Each row has a name. Each piece below is followed by the name of the row it came from, unless a question asks for something else. Each question is about the rows just above it. Places in a row count from 0.

Columns, left to right: E Z C N B V
[-0.31  0.18 -0.01 -0.97 -2.80  0.02] : Kaget
[ 1.22  1.90 -0.09 -0.95  2.45 -1.28] : kozu
[-1.74  2.48 -0.37  4.24  0.38 -3.07] : bod
[-1.69  3.35  0.55  1.18  2.35 -0.34] : mupo
[ 1.22  1.90 -0.09 -1.72  0.10  1.49] : fim
[-0.18 -5.96 -1.59 -1.61  3.75 -0.07] : fakuf
[ 0.37  3.50  1.87 -0.63  0.91  3.49] : baki
[-2.95 -2.17 -2.13 -2.77  0.08 -3.26] : Sipo
[ 0.14  4.97  0.84 -0.90 -1.44 -0.51] : pinog
[ 1.22  4.37 -0.09 -1.72  0.10  1.49] : fezi
[-0.64 -2.19  0.02  0.64 -0.77 -0.46] : goke
[ 1.16 -9.00 -2.29  0.80  1.36  2.26] : vuvu
[0.10 3.75 0.91] is in which column, read top down? : B
Shift each entry of [0.80 1.36] by +1 times 0.01: : [0.81 1.37]

Columns, left to right: Q F M X
[ 0.31 -0.31 -1.23 -1.06] = fezi
[ 1.08  0.15 -1.04 -0.06] = bod
[ 1.63 -1.21 -8.17 -2.05] = vuvu
[-3.11 -3.50 -4.79 -1.80] = fakuf
[-1.83 -3.03 -3.35  3.94] = goke
[ 0.31  0.35 -3.20  0.55] = fim
[ 0.29 -1.46  0.59 -2.29] = pinog
[-1.43 -1.28 -1.00  0.36] = Sipo
[-2.27  1.85 -4.71  1.64] = Kaget
[ 3.53 -4.13 -3.49 -3.65] = mupo
[-3.28 -1.89  2.11 -2.90] = baki
Which column holds [-8.17 -4.79 -3.35 -3.20] top down? : M
Which column holds this, read top down? [-0.06 -2.05 -1.80  3.94  0.55 -2.29  0.36  1.64 -3.65 -2.90] : X
Where do [-8.17 -2.05] appear? : vuvu
Where in the named rows is [-3.50]? : fakuf, 1
[-1.21] is at row and place : vuvu, 1
[0.36] is at row and place : Sipo, 3

Columns, left to right: A R K J T D
[ 8.06  3.22  0.09  0.14 -0.06  0.03] -> fezi
[ 7.52  5.05  0.61 -0.13  6.98  1.46] -> baki
[ 7.52 -0.06  0.61 -0.13 -0.05 -0.04] -> fim
[8.20 3.19 0.13 0.13 0.08 0.08] -> pinog
[ 7.52  5.05  0.61 -0.13 -0.05 -0.04] -> goke
[-0.01  0.58  5.12  7.66  1.97  0.15] -> fakuf
[-0.04 -0.05  0.54  5.40  7.51  1.71] -> bod
[ 6.55  6.44  1.11  0.09  0.04 -0.05] -> vuvu
Shift each entry of [0.58 5.12 7.66 1.97] by -1 times 0.01: : [0.57 5.11 7.65 1.96]
Which column holds this, read top down? [ 7.52 -0.01] : A
q: [1.97 0.15] : fakuf
[-0.01] with +1 step of 0.01 on every entry: : [0.00]
The row with [ 7.52 -0.06  0.61 -0.13 -0.05 -0.04] is : fim
[-0.06  3.19  5.05  0.58 -0.05] is in which column, read top down? : R
Which column holds [ 0.03  1.46 -0.04  0.08 -0.04  0.15] top down? : D

Columns, left to right: H L P W U G Y
[ 0.97  0.87 -2.24  9.02 -0.19  7.27  2.39] -> Sipo
[-2.28 -0.72  0.91 -1.60 -0.29  8.23 -0.59] -> vuvu
[ 0.48  0.08 -3.17 -4.46 -0.75  2.27  3.38] -> kozu
[-2.28 -0.76  0.91 -7.42 -1.19 -6.57 -8.13] -> fim
[-2.28 -0.64  1.08 -5.61  0.28  2.07 -0.20] -> mupo
[-2.28 -0.76  0.91 -1.60 -0.29  8.23 -0.59] -> baki
[ 0.17  2.05 -2.94  0.47  0.88 -5.00  0.69] -> pinog
[ 0.17  2.05 -2.94  0.47 -0.41  5.53  5.63] -> fakuf
Which column holds this, read top down? [-0.29  0.88] : U
Which column holds this, read top down? [ 0.91 -2.94 -2.94] : P
Which column holds [-0.29 -0.75 -1.19] top down? : U

Columns, left to right: vak Fudin Boka pogem
[ 6.23  5.09  4.72 -0.37]  fezi
[ 5.09  4.70 -0.37  0.38]  bod
[4.71 0.20 6.98 0.13]  fakuf
Which row holds [ 5.09  4.72 -0.37]? : fezi
Row and place of [4.70] in the named rows: : bod, 1
[-0.37  6.98] is in which column, read top down? : Boka
[6.23 5.09] with -1 step of 0.01 on every entry: : [6.22 5.08]
Where in the named rows is [6.23]? : fezi, 0
Which column holds this, read top down? [5.09 4.71] : vak

Columns, left to right: Zis dobo gugut Leze murem liv zuga fur Mib Segok
[-2.35 -1.21 -2.26  3.65 -0.47 -2.39 -2.51  3.10 -3.97  3.21] -> pinog
[ 1.57 -2.44  1.81 -2.62 -0.93  4.65  0.11 -1.97 -1.52  7.28] -> fakuf
[-2.12  1.81 -2.44  0.09 -3.76 -2.61 -3.37 -1.98 -1.47 -1.33] -> goke
Which column holds this, read top down? [-2.26  1.81] : gugut
Where in the named rows is [-2.62]? : fakuf, 3
The row with [ 1.81 -2.44] is : goke
Which column holds this, read top down? [-2.39  4.65] : liv
The row with [-2.26  3.65 -0.47 -2.39 -2.51  3.10] is : pinog
Shift each entry of [-3.76 -2.61 -3.37] by +1 times 0.01: : [-3.75 -2.60 -3.36]

Columns, left to right: kebok det buko Kenor leru Bige
[4.81 9.03 3.47 0.18 0.03 0.50]  baki
[0.34 3.15 9.07 5.18 0.64 0.09]  kozu
[4.90 9.02 3.52 0.30 5.99 8.72]  fim
[0.03 0.13 1.00 6.50 8.52 2.26]  goke
[0.16 0.19 0.86 5.26 9.04 3.21]  Sipo
[1.38 7.27 7.81 1.61 0.25 0.13]  fezi
[0.58 4.90 9.02 3.52 0.33 0.05]  mupo
[1.38 7.61 7.54 1.51 0.09 0.03]  vuvu
[3.15] is at row and place : kozu, 1
The row with [4.90 9.02 3.52 0.33] is : mupo

Columns, left to right: Mizi Bibu rosog dogo Timi luzin
[-7.80  0.25  7.43  4.29 -6.26 -1.98] -> goke
[ 4.56  8.03  1.05 -1.83  8.18  6.66] -> fezi
[ 1.74  3.69  4.43 -1.79  2.73  4.21] -> Kaget
[ 0.39  4.60  4.20 -0.71  5.66  1.88] -> fakuf
[ 5.31  6.28  6.76  0.62  2.02 -0.11] -> baki
[ 1.70  4.23  5.85 -1.29  2.38 -0.27] -> kozu
[-0.29  3.25  4.19 -2.31 -0.70 -2.97] -> vuvu
[-2.38  3.47  4.19  1.36  6.54  4.59] -> mupo
[-0.96  6.78  5.28  3.52  3.57 -0.33] -> pinog
[ 0.39  4.60  8.07 -0.35 -3.33 -1.67] -> fim
[-0.89  6.52  4.04 -1.07 -0.36 -2.20] -> bod
[ 1.74  3.69  6.98 -3.75  3.01  6.39] -> Sipo
The row with [-0.35 -3.33] is : fim
Which row holds [ 0.39  4.60  4.20 -0.71  5.66  1.88]? : fakuf
q: [ 1.74  3.69  6.98 -3.75  3.01  6.39] : Sipo
Move every entry of [5.28 3.52] by -1 step of 0.01. : [5.27 3.51]
q: [ 0.39  4.60  8.07 -0.35 -3.33] : fim

Columns, left to right: Nizes megu Vud Kabip
[ 5.07  6.64 -6.22  9.19]  kozu
[ 3.60  4.30 -1.29  6.80]  vuvu
[1.18 3.41 0.03 3.19]  pinog
[ 3.18  9.20 -7.27  3.56]  fakuf
[9.20] is at row and place : fakuf, 1
q: [3.41 0.03] : pinog
Which column holds [4.30 3.41] top down? : megu

Columns, left to right: vunil Genav nikin nug gol Getef
[-1.25 -0.40 -0.27 -0.93  1.50 -9.27] : mupo
[ 0.05 -2.27 -0.28  1.37 -0.74 -1.84] : fakuf
[ 0.05 -0.28 -2.27  0.17  0.97 -2.28] : goke
[-0.49  0.38  0.32 -0.15  1.08 -0.05] : fezi
[ 0.05 -2.27 -0.28  0.17  0.97  3.34] : Kaget
[-1.10  0.52  0.69 -1.04 -1.03  5.02] : fim
[ 1.86 -0.19 -0.26 -0.56 -0.70 -2.94] : vuvu
[ 0.67 -0.64 -0.49  0.39  0.64  1.16] : bod
[ 0.71  0.00  0.59 -1.76 -0.20  5.76] : baki
[ 0.95  0.11  0.17  0.24 -1.45 -5.99] : Sipo
[ 0.49 -1.57  0.30 -1.59  0.08 -3.58] : kozu
q: [ 0.05 -2.27 -0.28  1.37 -0.74 -1.84] : fakuf
Which row holds [-0.28  1.37 -0.74]? : fakuf
Which column holds [-0.49  0.05 -1.10] top down? : vunil
Row and place of [0.00] in the named rows: : baki, 1
Where in the named rows is [0.39]? : bod, 3

